[[-4.47 -2.78]
 [ 0.35  7.78]
 [-6.43 -5.16]
 [-4.32 -3.46]
 [-1.91  4.38]
 [ 0.20  6.42]]
->
[[ 0.20  6.42]
 [-1.91  4.38]
 [-4.32 -3.46]
 [-6.43 -5.16]
 [ 0.35  7.78]
 [-4.47 -2.78]]

[[-2.44 -0.76 -4.87  3.41]
 [-1.72 -0.97 -3.64  2.56]
 [ 2.59 -0.38  5.38 -2.06]
 [ 0.85  3.18  0.11  1.55]
 [-2.36  0.19 -5.91  4.49]]
->
[[-2.36  0.19 -5.91  4.49]
 [ 0.85  3.18  0.11  1.55]
 [ 2.59 -0.38  5.38 -2.06]
 [-1.72 -0.97 -3.64  2.56]
 [-2.44 -0.76 -4.87  3.41]]

[[-2.17  0.28 -1.69 -0.25  2.15  5.32 -3.35  1.13  3.89 -0.20 -5.01]
 [ 3.08  1.30 -2.40  2.11  0.98  5.32  1.56 -6.20 -0.81  2.01 -0.01]]
->
[[ 3.08  1.30 -2.40  2.11  0.98  5.32  1.56 -6.20 -0.81  2.01 -0.01]
 [-2.17  0.28 -1.69 -0.25  2.15  5.32 -3.35  1.13  3.89 -0.20 -5.01]]

[[6.18 4.68 4.31 5.62 4.72 3.93]
 [4.72 3.33 3.86 5.61 5.67 4.41]
 [3.48 2.98 2.95 3.42 2.30 2.57]
 [5.44 6.30 2.26 3.01 2.66 3.62]]
->
[[5.44 6.30 2.26 3.01 2.66 3.62]
 [3.48 2.98 2.95 3.42 2.30 2.57]
 [4.72 3.33 3.86 5.61 5.67 4.41]
 [6.18 4.68 4.31 5.62 4.72 3.93]]

[[-1.45  5.55]
 [-4.58  3.82]
 [-2.58  6.57]
 [-2.58  5.23]
 [-3.70  4.65]
 [-0.20  5.68]]
->
[[-0.20  5.68]
 [-3.70  4.65]
 [-2.58  5.23]
 [-2.58  6.57]
 [-4.58  3.82]
 [-1.45  5.55]]

[[-0.18 -0.76  0.52 -1.85 -0.48  0.77 -1.90  0.44  0.58 -2.76 -0.80]
 [ 0.19 -0.76  0.52 -0.13  1.25 -0.47 -2.18  1.70 -0.38  1.93 -1.79]
 [-0.09 -0.82 -1.41 -4.39  1.58  0.09 -0.66  1.64  0.79 -2.37  2.41]
 [-0.37 -0.07  0.30 -6.42 -0.48  1.74  1.79  2.15  0.18  4.24  1.37]]
->
[[-0.37 -0.07  0.30 -6.42 -0.48  1.74  1.79  2.15  0.18  4.24  1.37]
 [-0.09 -0.82 -1.41 -4.39  1.58  0.09 -0.66  1.64  0.79 -2.37  2.41]
 [ 0.19 -0.76  0.52 -0.13  1.25 -0.47 -2.18  1.70 -0.38  1.93 -1.79]
 [-0.18 -0.76  0.52 -1.85 -0.48  0.77 -1.90  0.44  0.58 -2.76 -0.80]]

[[-0.48 -1.89  1.49  0.77  2.91  5.70 -1.56 -3.27]
 [-0.24 -0.69  1.22 -0.37 -0.90 -0.58  0.85  0.50]
 [ 0.36 -2.89  0.78 -1.62 -1.90  0.18  4.72 -3.10]
 [ 1.13  0.97 -0.96  0.00  0.75  0.56 -1.71 -0.87]
 [-0.51  0.88  1.17  0.07  0.62  1.71 -0.96 -1.22]
 [-0.54  0.07  1.98  0.77  2.81  5.28 -3.06 -2.76]
 [-0.63 -0.40  0.31  0.23  1.51  3.49  0.19 -3.20]
 [ 0.26 -4.13  0.89  0.62  0.80  0.89 -0.16  1.68]
 [ 0.61 -2.29 -0.68 -0.11 -0.35 -0.73  1.33  0.59]
 [ 0.97 -0.75  0.64  0.21 -0.60 -2.46 -1.98  4.04]]
->
[[ 0.97 -0.75  0.64  0.21 -0.60 -2.46 -1.98  4.04]
 [ 0.61 -2.29 -0.68 -0.11 -0.35 -0.73  1.33  0.59]
 [ 0.26 -4.13  0.89  0.62  0.80  0.89 -0.16  1.68]
 [-0.63 -0.40  0.31  0.23  1.51  3.49  0.19 -3.20]
 [-0.54  0.07  1.98  0.77  2.81  5.28 -3.06 -2.76]
 [-0.51  0.88  1.17  0.07  0.62  1.71 -0.96 -1.22]
 [ 1.13  0.97 -0.96  0.00  0.75  0.56 -1.71 -0.87]
 [ 0.36 -2.89  0.78 -1.62 -1.90  0.18  4.72 -3.10]
 [-0.24 -0.69  1.22 -0.37 -0.90 -0.58  0.85  0.50]
 [-0.48 -1.89  1.49  0.77  2.91  5.70 -1.56 -3.27]]
